In the data rows, 128 means zero.
Some points, one per row:
[121  87 114 132 118 152 109  84 148 132 164 129]
[128 121 149 138 157 126 130 173 125 122 119 104]
[187  72  67 229  56 179 171 110 142  63 139  48]
[169 161 186 201 254 130  37 107 137 255 180 189]
[133 129 140 126 148 137 139 140 136 159 139 117]
[114 117 102 108 126  75 113 114  98 106 112 140]
[104 102 104 100  71 119  89 111 136  48  99 182]
[ 80 131 108 136 154  86 157  95 131  82 104 167]
[135  49  98 124 226  23 149 150  57  34  98 105]
[119  55 100 120 161 132 159 155 163  76 121  94]
[102 158 132  58  74 152 134  97 182 149  97 206]
[116 140 187 155 122 134 100 136 143 129 116 160]
[141 117 115 120 159 136 138 117 142 162 130 121]
[126 112 124 135 131 126 114 101 115 129 137 141]
[102 152 118  82 159 110 144 140 137 102 106 122]
[140 141 157 106 125 132  90 135 122 152 137 112]
[133 108 129  71 147 197  93 204 164 109 150 125]
[133 120 126 153 100 187 170 195 120 140 136  97]
[175 138 199 108 147 158  51 171 125 217 170 177]
[133  95 135 144 154 155 139 147 121  68 135  98]
[126 110 107 116 131 161 143 115 136 108 141 114]
[115 131 248 175 148 180  72 120 161 136 130 166]
[158 101 123 144 181 138 108 148 140 141 119  87]
[133  32 127 102 171 196 105 101 220 125 153 123]
[ 67 184 162  38  62   0  93  50 121 106 105 207]
[115 120 127 128 108 129 145 132 120 105 123 121]
[122  96 118 118  79 122 101 137 109  71 118 128]
[138 144 142 146  99 145 110 144 108 153 147 138]
[126 140 145 122 164 131 158 193 133 137 117 110]
[151  96 135 154 141 148  84  91 135 150 142 129]
[133 137 125 103  86 105 103  81 109 130 127 144]
[112 101 124 140 113  73 134 109 146  58 101 184]
[114 140 138 111 138 113 115 137 127 183 135 118]
[131 113 137 102  95  87  76 125  83 149 157 126]
[155 119 136  96 112 151 159 143 170 152 132 134]
[ 81 150 138 141 179 146 128 117 164 131 114 167]
[ 94 137 124  62 118   3  68  33 155 151 112 202]
[ 88 131 136  10 106 164 130 130 177 130 127 157]
[132  76 125 113 198  81 172 181 148 115 120 104]
[137 112 143 147 120 144  87 125 164 151 131 158]
[135 141 155 119 172 137 104 130 113 141 147 148]
[166 174 157 186  72 167 129 170 112 196 186 101]
[122  92  99 123  94 173  72  68 132 127 146 185]
[118 111  13  67  19 178 177  70  73   2 129  34]
[129 106 157  87 136 105 114 199 139  83 106 140]
[131 143 167 125 112 154 100 135 123 174 156 139]
[136 114 137 125 136 158 120 138 130 112 128 117]
[ 95 144 166  91 132 116 139 183 123 144 136 151]
[151  94 132 155 158 141  75  88 142 153 141 116]
[160 220 112 132 201  63 225 200 108  69  59  93]
[130 115 121 116 104 103 131 106 131 120 115 141]
[141 122 139 128 185 150 116 101 158 127 128 132]
[112 125 120  87 129 138 126 106 163 101 116 120]
[129 117 118 157 129 164 131 129 118 104 136 103]
[135 123 143 117 126  98 103 112 120 171 126 139]
[125  57  99 118 156 145 162 147 166  72 126  81]
[193  92  96 191 136  45 169 157  90 180 162  61]
[123 183 152 181 154  19 158 170 101 154  99 144]
[136 116 111 138 112 129 127 104 134 130 144 121]
[133 134 135 113 139 110 124 132 118 142 123 127]
[110  98 102  78 197 163 158  70 205  62 118  88]
[186  47  45  91  73 255 141  79 255 151 211 149]
[133 185 105 233  28 203 202 111 145 120 128 154]
[232  57 160 150  30 255 105 137 105 121 183 125]
[171 104 170 133 194 111  73 116 130 140 144 130]
[126 136 113 130 102 121 150 128  94 110 117 136]
[120 112 131 127 134 128 116 125 119 112 133 125]
[191  76 124 145  12 207  54 109 117 217 210 175]
[102 158 138 119 161 138 139 111 160 131 120 155]
[156 142 121 160 139 103 164 173  94 131 110  92]
[137 120 129 165 143 128 140 129 119 156 131 123]
[108 115 142 157 104  22 150 157 153  93 136 185]
[130 126 129  95 106 147 110  93 106 138 146 131]
[135  88 135 130 132 119  51 116 181 147 121 178]
[125 162 175 128 158  97 161 197 134 156  92 112]
[108 105  93 113 110 180 159 115 116  81 147  98]
[ 68 189 125 157 110  47 127  92 186   5  64 184]
[109 154 167  84 113  80 160 167 150 155 119 168]
[ 98 146 108  86 136  28 155 119 102 105  86 142]
[180 116 187 193  78  86  57  66  87 136 121 205]
[112 121  93 143  78 197 158 112 136  97 142 126]
[152 100 120 157 148 134 114 133 133 130 126 113]
[138 117 154 110  18  62  49 107  78 176 172 155]
[120  98  71 111  63 167 149  92  98  69 148  81]
[140 137 130 156 132 141 144 146 122 149 148  99]
[136 135  98 129 102 150 140 118 131 121 119 133]
[132 130 129 113 130 143 141 135 148 129 136 127]
[104 141 152 109 149  38 190 186  93 101  87 123]
[116 174 121 167 129  71 144 121  94 135 119 152]
[128  86 112 152 114 106 108 111 150  86 125 155]
[ 79 220 187 146 111 175  86 110 125 244 153 194]
[104 130 117  92 121 167 124 147 145 125 130 134]
[ 98 183  72 174  44 163 138  84 164 143 137 238]
[114 140 148 126 142 146 118 103 175 119 106 156]
[114 172 130 203 107 115 134  97 201  79  98 146]
[ 29 151 174 153  63  79 142 211 181 130 126 249]
[144  94 142 111 147 122  57  77 127 233 160 153]
[160  73 172  95 155 108 111 194 153 134 136 136]
[137 135 107 139 134 173 127 126 163 120 134 127]
[129  80 139 168 126 133 100 132 112 150 189 125]
[146 122 127 136  99 172 136 126 125 118 141 127]
[117 193 117 127  19 197 165  76 165  95 142 196]
[127 108 110 105 180  84 173 184  67  79  74  29]
[152  97 144 116 130 113 115 166 127 132 132 125]
[117  71 138 163 157 172 144 164 122  35 134  83]
[134 121 124 137 127 124 142 137 112 126 123 110]
[120 145 154 154 147 114 112 129 152 116 112 136]
[127 104  62 138 166 255 120 107 127  44 170  78]
[143 133  90 139  99 155 156 118 138  82 117 103]
[130  88 208 166 255 255 181 105 255 216 154  50]
[157 128 147 159 195 115 106 172  68 160 149 105]
[167 110 170 223 122 176 122 123 157 161 130 143]
[114 131 104 115 132 135 177 109  91 143 117  91]
[156 170 157  74 109 143  78  99 113 145 123 107]
[101 134 162  50 102   6 193 152  81 125 105 141]
[102 132 119 107 114 126 144 130 138  94 126 149]
[104 128 156  79 170   0 202 213 107  65  81 133]
[ 97 145 158  84 169 129 101  96 226 108 104 210]
[164 134 146  87 170 111  97 128 114 176 132 118]
[116  67 153 158 177 105 114 175 146  55 110 114]
[164 148 124 110  33  46 183 160  73 161 120 143]
[148 210 126 141 120  93 194 172  96 132  99 106]
[132 143 165 115 157  82 150 182 116 152 107 113]
[224  22 162  72 133  65  92 223 145 153 156 163]
[ 99 104 108  80 195 153 119  86 184 116 142 154]
[103 150 148 115 180  77 137 157 131 142 108 146]
[173 189 198 186  96  71 145 173  65 175 113 107]
[137 120 114 165 105 176 123 115 147 135 135 156]
[144 117 139 139 170  75 167 143 150 184 102  93]
[121 165 142 137 108 129 121 122 118 169 130 149]
[ 80 250  96 125  78 104 203 157  10  99 111  68]
[ 83 208 121 140 123 123 211 165  49  90 116  58]
[104 158 136 184  69  38 114 164  94 150 136 173]
[135 124 102 146  69 172 100 125 104 113 138 136]
[144 189 153 165 100  47 143 143 145  49  87 169]
[130 129 137 115 112  89 140 115 117 136 121 135]
[182 112  93 214 157 147  84 126 153 146 130 101]
[163 145 107 185  99  11 110 133  77 148 123 169]
[141  99  99 139  80 134  43  78  84  86 130 138]
[135 126 136 139 136 115 112 134 117 126 125 121]
[105 174 155  74 101  64 116 175 137 115 110 157]
[175 255 142 255   0   9 111 110  38 243 180 196]
[ 87 198 159  98 210  56 171 197 132 119  59 133]
[ 28 172   0   0 153   0  26   0 103   0  49 167]
[129 132  93 140 119 234 121 117 129  92 129 108]
[139 123 129 115 133 145 107 122 129 133 134 126]
[136  43  97 134 176 116 130  78 102 115 132  80]
[122 144 100 121  74 104 157 114 102 124 123 114]
[152  92 159 155 146 110  41 127 174 167 123 172]
[ 58 133 148   0 111 190 142 103 190 134 140 158]
[166   0  96  98 207 185  55 123 150  70 166  87]
[115 148 148 113 141  81 150 128 140 159 114 156]
[137 143 117 171  80 113 154 108 105 100 111 115]
[121 123 132 111  92  85  81 109 103 137 146 143]
[123  31 112 179 148 135  77  57  72 146 163 145]
Then 40 other points, each followed by its number:
[ 90 141 132  83 156  89  89  85 114 119 116 143] 0
[111 134 132  90 109 124  66  64 129 138 146 183] 1
[137 134 135  83  90  47 138 112  96 147 121 163] 2
[125 116  87 152 104 165 164 113 163  78 123 136] 3
[111 123 114  53 140 133 113 155 151 109 115 130] 4
[146 117 114 153 120 165 118 113 126 125 136 113] 5
[126 131 153 146 169 120 131 161 110 139 133  98] 6
[123 160 128 149  80 132 161 157 116 129 123 148] 7
[147 115 108 177 178 170 130 130 132 117 145  80] 8
[103 146 192  88 162  73 114 115 128 147 138 220] 9
[154   0  73  68 255 255  47 173 241   0 201  44] 10
[127 109 121 118 123 126  88 100 141 137 138 162] 11
[143 115 137 135 143 160 107 128 138 145 145 120] 12
[112 149 129 148  76 140 137 159 134 106 110 179] 13
[132 113 137 143  76 141 112 128  98 151 150 147] 14
[115 151 148 101 143 161 134 141 144 139 147 135] 15
[ 98  89  88 102 131 136 105  93 202  86 112 155] 16
[102 135 149 107  81 156 121 132 162 158 120 195] 17
[179  81 126 125 148 179 131 158  92 170 138  67] 18
[129 198 148 139  92   0 105 169 101 172  86 220] 19
[113 184 142 132 121 106 132 104 115 181 126 162] 20
[126 122 120 177  72  84 106 149 124 103 118 174] 21
[157 147 128 157 106 139 105 124  98 186 171 108] 22
[140  84 124 112 185  93 139 142 111 115 118 103] 23
[132 125 102 189 112 184 232 208 240  73  88 126] 24
[121 148 128 173  98  88 111 132 113 130 133 141] 25
[139 166 124 229 110 115 159 119  77  90 121  94] 26
[120 166 143 123 162 176 120 146  96 100 156 134] 27
[154 173 122 169  11 172 104 151  66 199 167 158] 28
[145 128  79 152 118 203 161 127 168  68 124  78] 29
[ 83 132 159 134 105  75 127 188 139 141 126 195] 30
[115 108  92  73   6 114  38 116 156   6  73 205] 31
[182  82 120 141  43 183 115 122 111 178 169 136] 32
[147 114 144 134 174 116 114 144 120 147 127 124] 33
[140 101 101  68 143 202 144  44 249 178 174 208] 34
[103 157 145 154 144 106 123 112 173  93  92 150] 35
[107 138  97 130 123 225 179 139 181  97 117  72] 36
[ 69 190  75 189  43 255 162  72 222  91 169 213] 37
[ 99 175  88 131  91 180 196 140  71  88 124  81] 38
[134 155 137 113 120 110 131 139 106 130  91 123] 39
Which of these numbered points is nearest to each point below by angle, seen from the average point of the first points? Its number follows each.
[104 118  93  91 146 143  98  96 179  94 109 143] > 16
[126 159 125 199 106 111 162 144  99 113 126 104] > 26
[139 148 148 157 120 129 119 148 103 167 152 113] > 22
[ 71 183  87 118 133 142 204 134  82 105 113  63] > 38
[185 119  74 255 255 255 144 142 136 123 222   0] > 8
[112  94  85  91  68 120  93 115 144  24  92 172] > 31
[118 140 137  87 112 109  77  85 115 135 139 185] > 1
[121  81 149 111 159 208 102 103 141 177 175 122] > 12
[128 129 135 115 117 109 137 127 126 132 128 133] > 2
[129 130 134 120 151 155 121 120 115 124 143 130] > 27
[113 140 125  94 142 127 132 129 145 113 113 140] > 4
[130 169 149  85 124  79 140 157  70 132  53  98] > 39
[195 100 183 152 171 255  75 189 176 195 193  79] > 12
[122 147 167 110 141 116 117 109 134 143 138 186] > 9
[121 150 138 115 132  99 155 117 140 161 109 151] > 20
[122 137 135 117 101 135 102  97 129 140 136 159] > 1
[137 168 144 147 101  19  89 147  99 149 121 172] > 19
[171 112 145 136 197 220  74 119 102 157 199 128] > 12
[125 139 108 104  92 131  98  97 126 127 150 155] > 1
[128 106 135 128 161  86 157 139 104 106 103 112] > 23
[142 155 122 251  61 121 133 149  90  98  99  43] > 26
[123 115  97 136 112 142 145 122 147  91 119 135] > 3
[131 120 129  63 156 169 102 173 142 112 126 124] > 4
[118 135 114 143 113 150 144 157 157  99 108 139] > 24
[138 136 198 163 177 109 120 230  90 150 113  62] > 6
[113 154 136 161  98  81 104 146 102 133 132 135] > 25
[149 126 138 139 112 133 115 132 110 144 152 120] > 22
[122 114 124  71  87  92  87 138 141  79  93 169] > 31
[162  82 151 146 232 117  80 129 111 154 137 115] > 33
[139  49  97 132 185  97 124  88  73  90 119  78] > 23
[ 76 161 157 111  95 179 139 126 167 169 137 173] > 17
[124 111 133 117 171 105 146 140 126 117 122 111] > 23
[138 169 108 208  62  81 127 117 106 138 138 139] > 25
[101 130  93 128 124 178 164 220 228  37  99  89] > 24
[139 105 143 150  73 139  98 111  74 149 163 156] > 14
[151 108  94  86 156 161 144 103 188 152 149 134] > 34
[120 139 122 128 124 160 141 141 141 125 125 103] > 36
[134 131 106 115 157 135 206 190 181  47  78  61] > 24
[148 119 111  66 149 162 156 106 222 153 145 153] > 34
[141  94 114 203 183 157 130 140 115 111 129  80] > 8
[ 94  63 184 176 144  46  86 168 125 107 115 201] > 30
[122 158 140 193 109  85 118 162 108 144 126 142] > 25
[ 87 135 113  82 156 255 251 159 169  96 114  22] > 36
[119 162 149 105 146 140 125 127 158 141 133 156] > 15
[123 127 113 150 110 116 122 132 133 102 124 133] > 21
[129 167 149 177 173 120 139 248 108 129  78  61] > 6
[130  90 138 123 144 180 118 115 141 150 156 112] > 12
[141 161 160 157 112  46 101 160 111 165 129 174] > 19
[148 111 114  89 141 156 137 103 185 141 149 156] > 34
[127 143 149 106 106 131 157 141 143 142 136 162] > 17
[122 153 137 139  68 107 162 165 104 134 119 153] > 7
[106 151  82  56 144  46  87  43 115 101 119 131] > 0
[154 110 108 162 121 147 129 109 126 129 137 115] > 5
[109 171 113 120 111 143 147 108  75 121 130  99] > 38
[ 98 106 101  67  56 118  74 120 170  33  80 202] > 31
[108 138 129  70 128 115  58  57  86 120 143 179] > 1
[131  92 158 137  61 103 111 124  54 183 173 176] > 14
[108 155 110 148 115 182 137 113 163 121 143 145] > 37
[145 149  99  76 192 179 105  57 157 155 154 150] > 34
[150 113 149 134 192 124 107 144 122 154 136 112] > 33
[135 148 139 151 128  56 105 150 116 140 111 158] > 19
[165 132  77 149 112 212 179 119 157  72 124  63] > 29
[ 94 150 167  77 113 126 120 136 151 164 122 219] > 17
[131 132 120 227 101 109 154 114  95  94 126  89] > 26
[180  87 152 142 255 101  69 135 114 171 149 104] > 33
[116 119 110 119 139 136 115 108 148 105 119 138] > 16
[107 142 122 140 169  97 194 160 178 128  81 146] > 24
[ 55 161  40   0 136   0  84   0 127  46  60 136] > 0
[132 151 143  95 126  93 124 141 110 148  84 116] > 39
[120 114 110  99  77 130 109 110 134  83 115 158] > 31
[ 87 102 104  54 157 182 134 176 211 116 114 137] > 4
[124 122 146  34  97   0 190 124  45 138  99 161] > 2
[137 125  92 220 237 202 148 136 164 105 157  42] > 8
[134 107 137 137 109 115 110 127 101 148 142 144] > 14
[112 135 130 105 126 158 124 146 146 153 132 132] > 15
[130 161 127  75  34  81  80   8  85 119 127 179] > 1
[145  85 115 142  86 145  41  65 147 169 166 229] > 11
[161 143 142 158 100 133 103 129 126 172 159 120] > 22
[120 116 117 114  99 136 111 136 140  93 116 152] > 31
[118 146 118 125 124 131 145 128 116 120 121 112] > 38
[135 164 136 140  98 147 123 136 113 156 138 149] > 28
[131  83 123 114 206  95 165 149  83 106 100  77] > 23
[126 133 127 116 110 110 135 118 129 126 122 140] > 2
[134 149 119 130 102 153 144 115 102 119 139  83] > 38
[116 135 159 108 135 118 133 170 119 145 125 144] > 30
[142  99 117 132 100 151  85  88 138 139 154 169] > 11
[115 126  84 164 113 148 160 112 162  76 117 150] > 3
[109 157 201  86 139  74 123 129 122 137 125 238] > 9
[194 151 134 175  81 138 123 130 110 207 170 112] > 22
[141 120  96  95 149 175 143 102 200 116 129 169] > 34
[130 114 134 127 133 157 118 112 135 139 140 129] > 12
[147  99 157 143 114 118  64 125 149 171 140 176] > 11
[199  96  64 154  76 177  53  79  30  50 100  34] > 5
[142 112 116 120 125 155 150 118 160 137 142 131] > 34
[143 170 153 174 118  26  89 148  94 156 110 185] > 19
[ 67 176  75  15 130  13  95  46 108  86  98 135] > 0
[146  93 134 149  91 136  99 119  74 155 158 146] > 14
[176  87 148 153  76 186 117 117 130 113 162 147] > 32
[114 118  97 146 124 145 162 119 153  84 122 131] > 3
[122 140 171 103 141  94 126 122 132 128 133 188] > 9
[142 117 148 143 191 111 113 148 113 151 131 120] > 33
[118 186 155 167 112  44 124 156 156 120  83 166] > 19
[123 149 117 112 131 171 170 130 141 128 126 106] > 36
[125 106 159 105 235 116  81  98 146 178 156 135] > 33
[131  83 139 111  78  98 118 113  83 163 169 144] > 14
[147  51 110 129 173 164  91 142 158  80 149 110] > 10
[148 232 125 255   0  44 142 144  67 175 142 152] > 25
[125 179 184 131  70 174 121 169 111 186 158 169] > 28
[148 253 130 255   0  20 137 119  78 187 131 186] > 25
[ 75 121 100  79 167 221 241 151 200  49 102  55] > 36
[173 112  97 145 102 155  88 102  75  87 119  68] > 5
[143  32  92  91 182 153  57 116 158  50 155 109] > 10
[130 122 143 146  73 112 111 138  88 133 137 143] > 14
[ 93  81  84 248 157  55  79 164 123   0  80 136] > 21
[123 121 103 131 114 143 148 112 141  90 119 131] > 3
[ 96 104  98  61  32 102  78 122 160  17  83 220] > 31
[155 107 134 134 143 159 131 159 107 166 136  84] > 18
[174 157 147  73  67  37 145 116  82 187 145 178] > 2
[129 138 120 130 118 132 142 125 122 122 121 128] > 38
[105 156 190 149 254 147 209 255 130 170  95  46] > 6
[126 127 101 115  96 127 139 117 102 101 131 100] > 38
[105 240 148 122 109 114 136 123 114 152  90 155] > 20
[115 127 130 111 136 156 124 146 136 140 134 127] > 15
[148 132 124 149 148 139 115 139 100 171 150 129] > 22
[143 141 147 138 189  99  90 123 122 212 157 139] > 33
[151  92 114 204 160 157 118 145  91  94 120  85] > 8
[ 65 159 118 153 222  71  95 103 251  35  62 150] > 35
[143 168 143 228  84 117 128 148  84 120  95  58] > 26
[123 144 104 101 122 150 124 110 171 143 118 131] > 34
[126 136 128 136 127  99 136 138 116 129 122 137] > 19
[ 78 173 173 177 126  94  86 110 162  93  95 185] > 35
[126 129 126 126 125 144 128 130 135 124 127 133] > 36
[112 128 138 141 152 151 122 141 130 121 135 122] > 27
[144 120 131 127 113 150 126 115 133 133 139 138] > 32
[124 146 138 117 121 118  96 121 120 163 123 157] > 20
[ 94 159  88  77 183 123 195  86 156 140 117 144] > 34
[ 93 163 168  78 104 121 132 135 157 153 117 219] > 17
[123 129 146  96 161  96 129 131 145 148 123 167] > 9
[129 164 159  35 173 152 103 128 124 189 177 105] > 15
[139 147 146  70 208  83  96 156 126 255 140 138] > 33
[146 100 110 138  98 153  83  77 145 143 148 182] > 11
[129 189 211 159 154   0  82 207 100 214 110 202] > 19
[140 154 136 255 146 132 184 156  90  97 128  49] > 26
[101 184 255  84 135   0  99  94 119 168 141 255] > 9
[109 136 104 118 100  91  99 103 111  92 103 149] > 31
[112 166 160 157  60 146 130 191 137 106 100 207] > 13
[104 142 144  90 123  98  77  82 117 130 131 184] > 1
[138 122 118 160 144 151 125 124 139 120 134 110] > 8
[138  62 103 105 180 140 100 138 144  70 128 113] > 10
[128 138 140 110 148 105 135 125 141 140 129 148] > 9
[128 138 130 186  88  98 133 136 111  78 102  77] > 26
[122  86  95 130 120 153 110  57 177 133 180 126] > 34
[138 101  92 181  56   0 167 212   0  53  78 136] > 21
[129 172 113 113 104 185 201 111 103 112 109  81] > 38
[166  69 123 114 172 182 143 161 103 163 134  48] > 18
[123 113 127 114  89 131 162 150 109  90 123  99] > 38
[108  28 138  93 255 232 121 121 236  34 117  55] > 10
[ 80 109  61 144 113 165 174  91 203  21 109 159] > 3
[161  78 100 162 202 141 101 107 121  92 131  48] > 8
[106 157 137 153 157 135 106 108 197 111 105 159] > 35
[ 75  96  11 142  39 255 223 119 222   4 161 169] > 3
[124  86  93 160 189 156 101  94 142 123 135 100] > 8
[130 122 141  83 238 220  97 114 127 126 205 157] > 27
[114 112 158 183 190 134 147 212 121 127 115  90] > 6
[106 169  88 138 112 212 168  84 198 131 164 145] > 37
[150 139 136 159 104 138 129 134 106 157 154 111] > 22
[129 128 142 105 153  85 131 117 136 164 133 157] > 9
[128 136 149 112 144 111 102 136 122 130 122 150] > 9
[178 184 170 100  36 158 139 163 125 209 158 180] > 28
[145  69 125 112 118 172 136 202  71 125 140  60] > 18
[165 138 142 167  93 121 100 118  82 164 155 122] > 22
[147 168 138 109 108 103 133 127  95 152  89 115] > 39
[ 73 121 145 135 154 197 146 204 180  34 107 142] > 24
[129 162 146  80 128 115 105 120 123 163 109 146] > 20
[135 137 103 187 118 133 165 116  97  84 111  75] > 26
[124  91 116 136  90 156 140 115 136  80 135 142] > 3
[112 182 200 106 149  64 165 138 120 113 113 198] > 9
[144 112 118 120 135 159 137 139 117 137 129  88] > 18
[ 65  73 149 107 166  78  83 109 119 101 142 140] > 0
[122 122 121 140 110 125 116 130 134 114 126 140] > 21
[110 130 127  39 140 188  86 147 157 120 139 144] > 4
[151 191 134  86 105  66 141 143  72 149  32 110] > 39
[149 107 120 159 114 152 117 103 144 129 146 136] > 5
[ 83 200 103 140 112 157 148 102 195 119 120 166] > 37
[191  37 183 145 107  66   0 122 161 211 159 246] > 11
[119 173 159 115  88 131 123 135 135 172 128 172] > 17
[134  55 106 127  68 199 130  88 142  61 160 152] > 3
[115 124 121 110 119 125 116 126 138 104 115 145] > 31
[115 137 110  97 122  89 114  97 118 108 122 128] > 0
[102 132 135  71 145 140 121 113 172 102 108 114] > 4
[112 121 116 120 110 233 141 126 158 129 152 118] > 36
[107 122 120 115 134 121 129 125 152  98 121 155] > 16
[163 123 120 110  67  56 159 140  82 145 124 139] > 2
[171  99 172 169 165 120  99 159  90 186 150 117] > 33
[116 110 136 111  73  93  71  88 114 135 158 147] > 1
[135 141 145 138 185 111 106 116 136 191 149 152] > 33
[180 102 136  74  38 193 136 122 107  94 151 150] > 32
[112 118  89 126 141 167 100  91 181 110 116 144] > 16
[114 131 135 123 182 104 152 130 169 113  86 139] > 35
[136  97 125 103 143 188 137 207 101 134 145  61] > 18
[134 127 113 133 123 149 140 124 138 107 129 113] > 29
[144 228 136 247  20  53 138 152  68 194 136 156] > 25
[138  55 138  70 122 208 123 209  77 123 184  51] > 18
[151 136 108 160  95 118 158 106 107 127 125 101] > 26
[147 127  93 115 132 116 204  90  42 128 118  59] > 38
[142  83 108 126  78 171  65  89 139 150 168 183] > 11
[106 117 134 113 159 125 118 118 131 130 131 133] > 0
[128 162 133 114 119  93 135 134  93 123  91 128] > 39
[124 123 127 148 104 126 121 135 130 106 125 147] > 21
[133  87 181 158 249  71 121 204 112 143  95 113] > 33
[ 99 116 150 161 121  84 112 103 164  91 123 157] > 35
[177 147 188 189 125 114   0  35  37 225 157 154] > 22
[117 155 155 102 156 103  99 149 132 133 109 155] > 9
[135 134 115 149 102  87 125 144 109 109 113 142] > 21
[130  97 116 167  91  77 166 221  83 110  78 168] > 21
[134 115 146  89 171  88 136 137 144 167 144 159] > 9
[ 91 126 154  94 181 118 157 170 168 103 106 113] > 4
[ 72 171 154  94 102 121 157 121 146 143 135 163] > 17
[127 149 143 147 134  92 125 145 146 101 109 143] > 35
[114 130  49  64  48 105 170  91  83  76 122  96] > 38
[168 145  70 235  78 255 134  13 218 161 158  45] > 5
[144 153 231  69 197  73  44 218 131 229 145 198] > 9
[133 255 174  80  34  56 155 142  50 134  26 150] > 39
[ 78 164  63  29 114   0 104  26  91  58  90 131] > 0
[103 133 126  78 136 133 135 122 174  77  95 103] > 4
[132 132  94 174 127 160 180 132 159  74 113  71] > 29
[126 111 125 106 173 112 140 133 118 116 117 107] > 23
[121 129 127 170 111 222 106  98 178 152 177 167] > 37
[110 141 116 115 165  43 122 108 108 119 110 128] > 0
[138 110 119 129 139 101 134 137 100 121 119 117] > 23
[123 140 152 118 152 111 157 173 129 143 113 109] > 6
[173 114  60 153  91 217 159  90 164  73 146  85] > 29
[162  69 161 140 191 207  67 119 115 174 196  62] > 12
[138  86 128 135 178  82 160 160  98 103 108  97] > 23
[127 144 139 113 139 119 122 147 114 128 111 140] > 39
[ 20 202 125 169 187 163 173  97 165 142  68 212] > 35
[138  70 121 141  89 186 147 120 149  83 152 155] > 3
[134 133 122 112 154 121 159 157 145 100 103 106] > 24
[157  94  92 145  83  97 164 120 111  92  90 152] > 21
[ 94  98 112 141 134 107 117  64 157 104 115 153] > 16
[138 139 145 124 129 148 101 128 134 135 130 105] > 12
[108 133 155 177  27 130 189 250 131  58  71 210] > 13
[118 125 125  80  85 194  97 204 148 161 142 142] > 17
[136 145 133  77  77 109 107  68 106 136 131 159] > 1
[126 119 131 130 143 126 120 121 130 133 127 128] > 33
[ 65 152  94  79 130 151 149 120 207  44 104 182] > 16
[120  87 135 122 168 111 158 147 141 107 128 114] > 23
[156 133 115 176 135 127  98 147  45  98 123 103] > 26
[131 134 142 140 129 113 101 118  88 164 136 130] > 22
[168 219 125 255  49  44 150 157  65 181 138 130] > 25
[ 94 255 198 124  60 119 149 170 152 207 123 223] > 20
[ 74 200 112 104  65 172 121 127 186 100 105 155] > 37
[147 138  79 252  86 255  57   0 255 169 247 192] > 37
[110 194 208 159 113 150 129 135 136 161 126 174] > 20
[137 102 118 108 153 106 124 119 100 133 129 103] > 23
[107 162 157 163  77 140 152 201 126 104  97 183] > 13
[155 144 174  88 138 132  79 156 118 207 156 180] > 9
[132 157 128 145  95 149 138 164 158 131 113 120] > 24
[137 116 119 163 123 129 145 129 120 115 125 116] > 26
[144 113 145 122 120  94  85 111 110 212 140 129] > 22
[125 122 141 143  87  97 133 174 128 132 124 153] > 30
[104 119 121  75 106 102 151 118 123  72 126 184] > 31
[116 120 124 114 110 125 148 132 128 116 128 154] > 13
[141 122 143 131 146 152 122 143 140 145 141 114] > 12
[114 125 142  99 151 112 118 173 135 125 131 143] > 4
[146 113 122 154 146 159 115 130 143 133 127 109] > 8
[108 181  93 127  67 148 154 121 129  92  78 139] > 13
[106 132 111  95 180 148 151  98 160 134 126 135] > 34
[146  91 114 124 129 100 147 110 107 106 114 104] > 23
